Each row has a hidden score. How much does it go up from the first row of each pair to the second? 15 means little or no change, 30 a big rise and 0 a big fall. The score is a weighted sum of the row's numbers plus the product of two more (or one squared), each taken from its middle value.
[-0.2 -0.8  2.2  1.2  1.9 -0.5 -0.6 -0.7 -0.2  0. ]
[-0.8 -0.8 -0.2  0.4 -0.8  0.4 -0.6  0.6 -0.7  1.5] -> 11
[ 1.9  0.8  0.2 -0.5 -0.8 -0.9  1.  -0.7 -0.4 -0.8]
[-0.1  0.   2.9 -0.4  0.4 -0.8  0.2 -0.7  0.5 -0.6] -> 14
[-0.4 -0.8 -0.4  0.6 -0.8  0.7 -0.6  0.9 -0.7  0.1]
[ 1.3 -0.5  4.2 -0.2  2.1 -0.6 -0.5 -0.7  2.8 -0.8] -> 13
[ 0.1  1.2 -0.7 -0.5 -0.8 -0.4  0.7  0.1 -0.1 -0.7]
[-0.8 -0.8 -0.6 -0.2 -0.8  2.6 -0.6  3.1 -0.8  1.8] -> 18
[-0.8 -0.8 -0.7  0.6 -0.5  2.8 -0.6  0.4 -0.1 -0.7]
[-0.8 -0.8 -0.6  0.2 -0.3  2.5 -0.6  1.1 -0.3  0. ] -> 15
[ 1.8 -0.7  5.4 -0.1  3.  -0.5 -0.3 -0.6  3.7 -0.8]
[ 2.3  0.4  0.3 -0.5 -0.8 -0.9  1.2 -0.7 -0.5 -0.8] -> 20
[-0.9 -0.8  0.9  0.9  0.  -0.7 -0.6 -0.7 -0.6  0.3]
[ 1.5  0.3  0.6 -0.5 -0.7 -0.8  1.3 -0.6 -0.1 -0.9] -> 7
[-0.8  3.3 -0.7 -0.5 -0.8 -0.8  0.8 -0.7 -0.2 -0.6]
[ 0.4 -0.8 -0.4  0.6 -0.5  0.3 -0.6  0.3 -0.8  0. ] -> 19
[ 0.8  0.3  0.8 -0.5 -0.1 -0.8  0.4 -0.7  1.  -0.8]
[-0.8  1.7 -0.7 -0.5 -0.8 -0.4  0.8  0.  -0.4 -0.4] -> 15
[-0.8 -0.8 -0.7  0.1 -0.8  1.7 -0.6  2.2 -0.7  1. ]
[-0.9 -0.8  0.4  0.3  0.2  0.3 -0.6  1.  -0.7  2.8] -> 17
[-0.4  1.7 -0.7 -0.5 -0.8 -0.8  1.1 -0.2 -0.7  0.3]
[ 0.2  1.  -0.7 -0.5 -0.7 -0.1  0.4  0.7  0.  -0.7] -> 15
[ 1.   0.  -0.7 -0.4  0.4  0.1 -0.6 -0.6  2.7 -0.9]
[ 0.1 -0.8 -0.6  0.3 -0.2  0.6 -0.6  0.7 -0.7  0.4] -> 21
[-0.8  1.5 -0.3 -0.5 -0.8 -0.9  0.5 -0.7 -0.7  1.5]
[-0.2  0.8 -0.7 -0.5 -0.8 -0.8  1.2  0.  -0.7 -0.1] -> 13
[ 0.4 -0.5  0.3 -0.5  2.1 -0.8  0.4 -0.7  0.9 -0.8]
[-0.5 -0.8 -0.4  0.4 -0.8  0.2 -0.6  0.2 -0.7  0.1] -> 19
[ 2.9  0.4 -0.5 -0.5 -0.7 -0.8  0.7 -0.7 -0.5 -0.8]
[-0.8 -0.8 -0.7  0.3  0.3  0.7 -0.6  0.7 -0.8  1.3] -> 11
[-0.8 -0.8  0.1  0.6  0.1 -0.4 -0.6 -0.4 -0.7  1.3]
[-0.9 -0.8  2.7  1.2  1.3  0.2 -0.6 -0.5 -0.1  0.3] -> 16
[-0.7  1.2 -0.7 -0.5 -0.8 -0.8  1.3 -0.5 -0.8 -0.2]
[ 0.4 -0.1 -0.7 -0.5  0.9 -0.5  0.7 -0.5  0.3 -0.7] -> 15
[ 0.4  0.7 -0.2 -0.5 -0.8 -0.9  1.1 -0.5 -0.4 -0.8]
[-0.1  2.4 -0.7 -0.5 -0.8 -0.8  1.1 -0.7 -0.1 -0.8] -> 14
[-0.8 -0.8 -0.5  0.8 -0.8  0.  -0.6 -0.3 -0.8  0.8]
[ 0.7  0.1  1.  -0.5  1.4 -0.8  0.4 -0.7  2.4 -0.8] -> 4
[-0.8 -0.8 -0.7  0.2 -0.8  0.9 -0.6  0.9 -0.8  0.3]
[-0.3  0.7 -0.7 -0.5 -0.8 -0.8  0.8  0.3 -0.7  0.2] -> 13
[-0.8 -0.1 -0.7  0.3 -0.5 -0.5 -0.6 -0.6 -0.7  1.2]
[-0.8 -0.8  0.3  0.8 -0.1  0.4 -0.6  0.4 -0.8  1.3] -> 15
[ 0.4 -0.3  0.2 -0.5 -0.2 -0.7  0.8 -0.2  0.2 -0.8]
[ 1.2 -0.5 -0.3 -0.5  2.3 -0.6  0.4 -0.7  1.2 -0.9] -> 15
[ 0.3  0.5  0.1 -0.4 -0.8 -0.8  2.  -0.7 -0.7 -0.4]
[-0.9 -0.8 -0.3  0.3 -0.4 -0.3 -0.6 -0.1 -0.7  1.1] -> 18
[ 0.   0.4  0.1 -0.5  0.4 -0.5  0.3 -0.7  2.9 -0.9]
[-0.8 -0.8 -0.6  0.7 -0.8  0.  -0.6 -0.2 -0.7  1.3] -> 28
[-0.8 -0.8 -0.7  0.1 -0.8  0.6 -0.6  1.2 -0.8  0.9]
[-0.8 -0.8 -0.6  0.5  1.   2.1 -0.6  1.5 -0.7  1. ] -> 16
[-0.9 -0.6 -0.7  0.2 -0.8  0.1 -0.6  0.4 -0.7  1.2]
[-0.6 -0.7 -0.7  0.1 -0.8  0.3 -0.6  0.9 -0.8  0.6] -> 14
[-0.9 -0.8 -0.7  0.2 -0.8  1.7 -0.6  1.4 -0.8  0.4]
[-0.4 -0.1  0.  -0.5  1.  -0.7  0.5 -0.7  1.1 -0.7] -> 11
[-0.7 -0.6 -0.6  0.  -0.8 -0.9 -0.3 -0.2 -0.8  1.9]
[ 0.7  0.5  0.4 -0.5  0.4 -0.8  0.2 -0.7  1.2 -0.8] -> 9
[-0.2  1.5 -0.7 -0.5 -0.7 -0.8  0.4 -0.1 -0.3 -0.3]
[ 0.8 -0.8 -0.3  0.7 -0.7  1.3 -0.6  0.4 -0.3 -0.8] -> 18
[-0.8 -0.8 -0.2  0.7  0.4 -0.2 -0.6  0.1 -0.7  2.3]
[-0.3 -0.8  0.5  0.8 -0.4  0.7 -0.6 -0.1 -0.5 -0.6] -> 14
[ 0.4  1.3 -0.7 -0.5 -0.8 -0.7  0.2 -0.2 -0.1 -0.7]
[-0.2 -0.8 -0.5  0.7 -0.7  0.4 -0.6  0.6 -0.7  0.2] -> 18
[ 1.1  0.1  1.8 -0.5 -0.7 -0.7  1.1 -0.7  1.3 -0.8]
[ 1.5  1.3 -0.7 -0.5 -0.3 -0.8  0.5 -0.7  0.8 -0.9] -> 14
[ 1.3 -0.8  4.1 -0.2  5.1 -0.4 -0.5 -0.7  4.  -0.9]
[-0.4  0.6  0.  -0.5 -0.8 -0.6  1.4  2.3 -0.8 -0.4] -> 14
[-0.8  0.2 -0.3 -0.5  0.7 -0.8  0.4 -0.4  0.9  0.1]
[-0.7 -0.8 -0.7  0.1 -0.8  2.6 -0.6  2.2 -0.7 -0.1] -> 23
[-0.8 -0.8 -0.7  0.1 -0.8  0.8 -0.6  1.8 -0.8  0.8]
[-0.8 -0.8 -0.6  0.4 -0.8  0.6 -0.6  1.  -0.8  0.7] -> 17
[-0.5  0.3 -0.3 -0.5  0.  -0.1  0.1 -0.4  1.5 -0.8]
[-0.8 -0.8 -0.7  0.2  0.3  0.5 -0.6  0.8 -0.8  1.8] -> 18
[-0.7 -0.8 -0.6  0.4 -0.5  1.5 -0.6  0.5 -0.1 -0.2]
[ 0.4  0.4  0.  -0.5 -0.7 -0.8  0.7 -0.7 -0.4 -0.5] -> 17
[ 3.  -0.5 -0.3 -0.5  0.2 -0.5  0.3 -0.6 -0.3 -0.9]
[ 0.1 -0.1 -0.4 -0.5  0.8 -0.5  0.5 -0.5  1.  -0.8] -> 8
[-0.3 -0.8  0.   0.8 -0.5 -0.1 -0.6 -0.3 -0.7 -0.1]
[ 4.8 -0.7  1.5 -0.5 -0.8 -0.8  1.4 -0.2 -0.7 -0.8] -> 16
[ 0.1  0.9  0.6 -0.5 -0.8 -0.8  1.3 -0.7 -0.1 -0.9]
[ 2.1 -0.3  0.5 -0.5 -0.1 -0.7  0.5 -0.7  0.5 -0.8] -> 16
[ 1.6  0.6  0.9 -0.5 -0.8 -0.8  1.3 -0.7 -0.5 -0.8]
[ 3.   0.9 -0.7 -0.5 -0.3 -0.8  0.5 -0.7  0.5 -0.9] -> 13
[-0.8 -0.8 -0.7  0.6  1.3  3.1 -0.6 -0.1  1.5 -0.8]
[-0.8 -0.8 -0.5  0.5  0.9  0.8 -0.6  0.5 -0.2  0.7] -> 8
[-0.8 -0.8  0.5  0.8  1.6  0.  -0.6  0.1 -0.6  1.3]
[-0.8  2.7 -0.7 -0.5 -0.8 -0.8  0.3 -0.7 -0.2 -0.6] -> 14
[-0.1  2.2 -0.7 -0.5 -0.8 -0.8  0.8 -0.7 -0.1 -0.8]
[-0.8 -0.8 -0.4  0.6  0.3  0.7 -0.6  0.1 -0.3  0.4] -> 15
[ 1.2  0.1 -0.5 -0.5  0.1 -0.8  0.3 -0.7 -0.2 -0.6]
[ 2.6  0.   4.2 -0.5 -0.2 -0.8  1.  -0.7  0.7 -0.8] -> 19
[ 0.3  0.5  0.6 -0.5  0.3 -0.8 -0.1 -0.7  1.5 -0.9]
[ 3.   0.4 -0.7 -0.4 -0.8  0.4 -0.4 -0.7  2.  -0.8] -> 17
[-0.7 -0.8 -0.7  0.3 -0.8  1.6 -0.6  1.7 -0.7  0. ]
[-0.8 -0.8 -0.7  0.1 -0.6  3.2 -0.6  1.7 -0.1 -0.4] -> 23
[ 0.8  0.5 -0.7 -0.5 -0.9 -0.5  0.7 -0.2 -0.7 -0.7]
[-0.2 -0.8  3.1  1.5  2.7 -0.8 -0.6 -0.7 -0.5  0.4] -> 25
[-0.8 -0.8 -0.2  0.2 -0.8  0.9 -0.6  1.2 -0.7  0.9]
[ 0.2 -0.8 -0.2  0.9  1.   0.4 -0.6 -0.5  0.6 -0.7] -> 14
[-0.8 -0.8 -0.7  0.3 -0.8  3.  -0.6  1.1 -0.3 -0.3]
[ 2.5  0.5  2.2 -0.5 -0.8 -0.9  1.4 -0.7 -0.5 -0.9] -> 15
[ 0.  -0.8 -0.4  0.8  3.   0.8 -0.6 -0.3  0.3 -0.4]
[ 1.5  1.6 -0.7 -0.5 -0.6 -0.8  0.3 -0.7  0.3 -0.8] -> 18
[-0.6 -0.8  1.6  1.2  2.3  0.5 -0.6 -0.3  0.1 -0.2]
[ 0.7  1.5 -0.6 -0.5 -0.4 -0.8  0.8 -0.7 -0.2 -0.8] -> 15
[-0.8 -0.8  0.4  1.3  0.2  0.5 -0.6 -0.2 -0.6  0.4]
[ 0.3 -0.8 -0.5  0.4 -0.7  0.  -0.6  0.3 -0.7  0. ] -> 13
[ 0.1 -0.8  0.   1.   1.2  0.1 -0.6 -0.7  0.7 -0.5]
[-0.8 -0.5 -0.7  0.2 -0.8  0.4 -0.6  0.4 -0.8  0.7] -> 16
[-0.8 -0.8  0.   0.6 -0.7  1.  -0.6  0.7 -0.8  0.1]
[-0.8 -0.8 -0.5  0.6 -0.4 -0.5 -0.6 -0.5 -0.8  1.6] -> 20
[-0.8 -0.8 -0.6  0.3 -0.1  0.3 -0.6  0.3 -0.6  1.2]
[ 0.3  0.   0.2 -0.5 -0.7 -0.8  1.4 -0.6 -0.3 -0.7] -> 15
[ 1.7  0.8 -0.5 -0.5 -0.2 -0.7  0.5 -0.7  0.7 -0.8]
[-0.9 -0.8 -0.7  0.1 -0.4  1.2 -0.6  1.2 -0.8  1.1] -> 16
[ 1.8 -0.3 -0.4 -0.5  1.1 -0.5  0.3 -0.6  0.8 -0.8]
[-0.1  2.5 -0.7 -0.5 -0.7 -0.8  0.5 -0.7 -0.5 -0.6] -> 17
[-0.4  1.8 -0.7 -0.5 -0.8 -0.6  0.   0.2 -0.2 -0.2]
[-0.4 -0.8 -0.4  0.6  0.2  1.3 -0.6  0.5 -0.7 -0.3] -> 17
[ 2.1  0.9 -0.6 -0.5 -0.2 -0.8  0.6 -0.7  0.3 -0.8]
[ 0.9  2.1 -0.7 -0.4 -0.7 -0.8  1.1 -0.6  0.  -0.8] -> 14
[-0.4 -0.8  0.5  0.8  0.6 -0.3 -0.6 -0.3 -0.7  0.7]
[-0.8 -0.8 -0.3  0.1 -0.7 -0.7 -0.4 -0.1 -0.8  1.6] -> 14
[ 0.5  0.4  0.  -0.5 -0.8 -0.8  1.4 -0.7 -0.8 -0.5]
[-0.8 -0.8 -0.7  0.5 -0.8  0.8 -0.6  0.2 -0.8  0.2] -> 15
[-0.9 -0.8 -0.7  0.2 -0.8  1.5 -0.6  0.7 -0.2 -0.3]
[-0.6 -0.8 -0.7  0.2 -0.7  0.8 -0.6  1.  -0.7  0.4] -> 15
[-0.8 -0.8 -0.1  0.7 -0.3 -0.4 -0.6 -0.5 -0.7  1.1]
[-0.8 -0.8 -0.7  0.5  0.2  0.7 -0.6  0.6 -0.8  0.9] -> 8
[ 0.8  0.3 -0.2 -0.5  0.7 -0.6  0.1 -0.7  2.2 -0.8]
[ 0.8  0.8 -0.3 -0.5 -0.3 -0.4  0.5 -0.7  1.8 -0.8] -> 16
[-0.8  1.7 -0.6 -0.5 -0.7 -0.8 -0.2 -0.7  0.3 -0.3]
[-0.3 -0.8 -0.4  0.7 -0.3 -0.6 -0.6 -0.7 -0.8  0.4] -> 23
[ 1.6  0.5 -0.7 -0.5 -0.8 -0.5  0.5 -0.2 -0.8 -0.7]
[ 2.2 -0.3 -0.1 -0.5  1.5 -0.7  0.2 -0.7  1.3 -0.9] -> 11
[-0.8 -0.3 -0.7  0.7 -0.2 -0.4 -0.6 -0.7 -0.8  1.9]
[-0.8  2.9 -0.7 -0.5 -0.8 -0.9  1.9 -0.6 -0.8  0.2] -> 8
[-0.1  2.4 -0.7 -0.5 -0.8 -0.8  0.6 -0.7  0.  -0.8]
[-0.4  0.7 -0.7 -0.5 -0.5 -0.6  0.8 -0.3  0.2 -0.6] -> 13
[-0.8 -0.8  0.1  0.9  1.2  0.2 -0.6  0.2 -0.8  1.3]
[-0.7 -0.8  0.8  1.2  1.  -0.5 -0.6 -0.6 -0.4  0.9] -> 22
[ 1.2 -0.5  2.4 -0.3  2.2 -0.6 -0.5 -0.7  2.8 -0.8]
[-0.8 -0.8  1.8  1.1 -0.2  0.  -0.6 -0.3 -0.5  0.3] -> 28
[-0.8 -0.8 -0.7  0.2  0.   1.2 -0.6  1.1 -0.5  1.2]
[-0.8  0.7  0.7 -0.5  0.1 -0.8  0.  -0.7  0.7 -0.3] -> 15
[-0.8 -0.8 -0.2  0.5 -0.4  1.  -0.6  0.9 -0.7  1.5]
[ 0.8  0.4  0.6 -0.5 -0.2 -0.8  0.3 -0.7  0.8 -0.8] -> 14
[-0.1 -0.8 -0.2  0.6 -0.1  2.  -0.6  0.7 -0.4 -0.7]
[-0.8 -0.2 -0.1 -0.5  1.2 -0.6 -0.1 -0.3  0.7 -0.1] -> 10
[ 1.8  0.9 -0.2 -0.5 -0.4 -0.8  0.5 -0.7  1.6 -0.8]
[ 1.2  1.4  1.1 -0.5 -0.8 -0.8  2.  -0.7 -0.7 -0.8] -> 21
[-0.5 -0.8 -0.7  0.2 -0.4  0.9 -0.6  0.9 -0.7  0.3]
[-0.5 -0.7 -0.6  0.4  0.7  1.  -0.6  0.6 -0.6  0.2] -> 15
[ 1.   0.7 -0.1 -0.5 -0.8 -0.8  1.  -0.6 -0.8 -0.5]
[ 1.5  0.6 -0.1 -0.5  0.  -0.6  0.4 -0.7  2.2 -0.9] -> 8
[ 1.4  0.8  0.1 -0.5 -0.8 -0.8  0.9 -0.6 -0.8 -0.8]
[ 0.7  0.1  0.2 -0.4 -0.5 -0.8  0.7 -0.5  0.3 -0.8] -> 11
[ 0.3 -0.8 -0.7  0.4 -0.8  0.5 -0.6  0.6 -0.7 -0.2]
[ 1.8 -0.7  1.5 -0.3  4.3 -0.3 -0.2 -0.7  2.9 -0.8] -> 10
[-0.6 -0.8 -0.7  0.1 -0.8  1.  -0.6  1.5 -0.7  0.4]
[-0.8 -0.8 -0.6  0.4 -0.8  1.5 -0.6  1.2 -0.8  0.4] -> 16
[ 1.6  0.8  1.5 -0.5 -0.8 -0.9  1.5 -0.7 -0.6 -0.9]
[-0.8  2.7 -0.6 -0.5 -0.8 -0.8  0.6 -0.7 -0.2 -0.6] -> 11
[ 0.1  0.5 -0.4 -0.5 -0.8 -0.9  1.4 -0.6 -0.7 -0.4]
[ 1.4  0.8 -0.7 -0.3 -0.8 -0.5 -0.6 -0.7  0.2 -0.8] -> 18
[-0.1 -0.8 -0.4  0.5 -0.6  0.3 -0.6  0.4 -0.8  0.2]
[ 1.   0.6  0.2 -0.5 -0.8 -0.9  0.8 -0.6 -0.7 -0.7] -> 15
[-0.9 -0.8 -0.2  0.3 -0.4 -0.7 -0.5 -0.3 -0.6  0.9]
[ 0.6  2.1 -0.7 -0.5 -0.8 -0.7  0.3  0.  -0.2 -0.7] -> 11
[-0.9 -0.8  0.3  0.7  0.5 -0.5 -0.6 -0.6 -0.7  1.4]
[-0.2  0.2  1.9 -0.5  0.2 -0.8  0.4 -0.7  0.  -0.4] -> 12
[ 0.4  1.  -0.7 -0.4 -0.8 -0.8  1.2 -0.6 -0.8 -0.5]
[ 0.   1.5 -0.7 -0.5 -0.8 -0.2  0.2  0.6 -0.1 -0.4] -> 14
[ 0.2 -0.8 -0.7  0.3 -0.5  0.4 -0.6  0.7 -0.7  0.2]
[-0.8 -0.8 -0.7  0.3 -0.8  1.8 -0.6  1.3 -0.7  0.3] -> 15
[ 0.4  0.2  1.4 -0.5 -0.6 -0.8  1.2 -0.7  0.1 -0.9]
[ 1.4  0.   1.3 -0.5 -0.2 -0.8  0.8 -0.7 -0.3 -0.7] -> 18
[ 1.2  0.5  0.1 -0.5  0.3 -0.8  0.2 -0.7  2.4 -0.8]
[-0.8 -0.8 -0.7  0.3 -0.5  0.7 -0.6  0.8 -0.8  1.1] -> 20
[-0.8 -0.8 -0.7  0.1 -0.8  1.6 -0.6  1.5 -0.8  0.4]
[-0.3 -0.8 -0.7  0.2  0.1  0.7 -0.6  0.8 -0.7  0.5] -> 14
